Rotation paths and how fast each direction turns (degrees per step)
Each turn is a multiple of 5 degrees from 10 to 175, or 0.
Each row of a path follows its step; steps can be skipped.
Rotation 1:
step 2: [ 13  10  -2   8   6 -10  -2  14  16   2   6 -10  -4  -9   2  -4  15  -3
 -14  -9 -12  -5  14   9   3  -6  21  -2  15   4   1  -1 -25  -9 -12  -2
   4  -2  15   9  -3 -16   2  16 -10   0   5   0  14 -13   2  -6  -5 -15
   1  -2  -9   3   2   1 -13  21 -18   4  17  -2 -22]
step 7: [ -4   4  -2   8   4  -1  -4  -3   5 -10  11 -10   2 -24 -15   2   6  12
  -6 -16  -1 -11   6  10 -11 -20   3   0   0   6  -7  14   4  -2  15  13
  -3  12  -9  -1   6 -22 -11  -9 -21   4  -5  14   0 -11  -5  14   1   4
  -5  21 -22  -5   7 -15  -8  -8 -13   4   5 -11 -12]
step 13: [  1  10 -10  16  28  -7   4  13  -4  -6   4  -3  -1   8  -8 -13   7   1
 -16 -14  -4   3  10  -5   3 -15  24  10  -7   8 -16   9  -2 -10  -5  -4
  -8   2  -9  -9  -9 -14 -23  -5  -3   5  -1  19  -2 -25 -11  -4 -12  -1
   8   7  -1   0  -9   4   9  -8   9  -3  -4 -11 -12]
step 23: [  1   1  -9  21   4   5 -21  -5   0  -2  21   3   8   3   6 -12  -4  19
   0 -18 -21   2  -4  -6   2 -19  -9   2   7 -10  -9  -6   4   6   2   6
   1  -3   0   3  -5  -4  -3  23  -7   4  15  15  15   3  -9  -3 -21  -7
  -4   4 -12   6 -13  18  12  15  -3   2  15  -5   0]
step 24: [-11  10 -10   8  20  -5   6  10 -20  13  11 -12   6   2  -8   8   1  14
 -15  -6  -2  17  -9  -1  -5  -7 -12   8   8  10  -6   6  -6   1  -7   4
 -13  -2   4  11  11  11  -3  16   1   1  -3   9   1 -10  20 -26  -2 -18
 -13   6 -17  -4  -9  12  12  -1 -14  -2  -9  -1 -11]
step 26: [-13  11   3  12  16  17  13   0 -10 -10  -1  -4  -6   3 -11   3  -4   2
  -5  -5   0  -7  15  -6  -1   1  12   1 -10   9  -3   0  -1  -1   7  19
  -3  16  -2   7  -9 -19 -15  10   6  19 -12  16 -12 -18   2   1  10  -2
   5  25  11   1 -13   1 -15 -16 -13   3  13   6   6]
step 32: [-12   3  -6  19  11  -3  -1  17  -6 -23   6  -7   7  15  -9  14   0  17
  13 -11  -3  -5  -8  -1  -5  -9  15   5  -9  22  12  11 -12  -6   7   8
  -1   4 -13   0 -12  -4  -8   5   6 -14 -12   1   3 -24   8   5  -9 -13
  10   1 -14   6   8  -4  -9  -5 -15  -9   5  -8  -1]
step 40: [  0  16  -1   5  -4 -18   9   3  13 -31  17  -5  -6 -14  -6   4   6  -9
  -7   0  -5   9  -9  -9 -10  -8  -6  -4   0  11 -12  10  -1   6   1  12
  -4   7 -13  -4  17 -21  -3  14   5  -8  -5  23   8 -12  -3  -6  -7   9
   2  15  -8 -13  -5 -12  -7 -18  -8  14   1  -3   0]
[-2  1 -2 -2  2  0 -4  3  2  3 -4 -5  3  0  3  6  4  3  0 -1 -2  3 -5  5
  2  1 -3  1 -3  0  2 -2 -4  0 -2  0 -1  0  4  5 -1 -2  2  0  0  1 -1 -4
  4  2 -2  3  0  1 -2  6 -3  1  1 -1  3 -2  1 -2  1  0  0]  80
[ 1 -4 -2  2  0  0  3 -1 -2  3 -1  5 -4 -2 -3 -1  5  0  1 -5  2  0  4  4
  2  0  3  7  2  1  1  0 -1  3  3  1 -2  2  5  0  0  1 -2 -4 -2  4 -1 -1
  0 -4  0 -2  0  0  1  1 -7  1  2  2 -1 -2 -1 -6 -2 -1 -1]  60
[ 1  1 -3  6  1  2 -4 -2  5  6 -4 -5  2  4  0 -2  2  2  1 -2  3 -3  3  2
 -5  0  2 -3  1 -3  0  0 -2  1  0  5  0  0 -1 -1  0  3 -4 -2 -2 -4  3  2
 -1  1 -1  1 -1 -2  0 -5 -2 -4  4  0  0 -2 -1  1  4 -2 -2]  70
[ 3  1  2  0 -3  6  2 -3 -2  0  1 -2  4 -2 -2  0 -5 -1  2 -3 -3  2 -3 -1
 -3  0  0  2  6 -1 -2 -4 -5 -1  0  1  2 -4  1 -1  0  2  2  2  3  1  2 -1
  3 -3 -3  1  5 -4 -1  0 -1 -3  3  4  1  2  3 -3 -3 -2  1]  55
[ 1  2  0  2  2  1  2 -2  2 -2  0  4 -1 -3  0  2 -2  2 -1  3  3  1 -5  3
 -2 -4 -2 -1  0 -1  5  3  1  0  1  4 -5 -2  0 -4  0  4  0  3  1  0 -3  0
  6  0  4  4 -2 -2  2  1 -6 -2 -5 -1  1  1 -1  2  2  1  1]  45
[-4  2 -3 -1 -3 -1  3 -5 -1  1  0 -1 -2  2 -1  0 -1 -1  2 -1 -2  2  4  2
 -1 -7 -4 -1 -7 -1  0  0 -4 -2 -1 -3  3  3  2 -2  0 -1 -1 -3  3  0  3  2
  0  2 -1  0  3 -3  5  0 -1  1 -6  0  1  2  2 -3  2  1 -4]  140
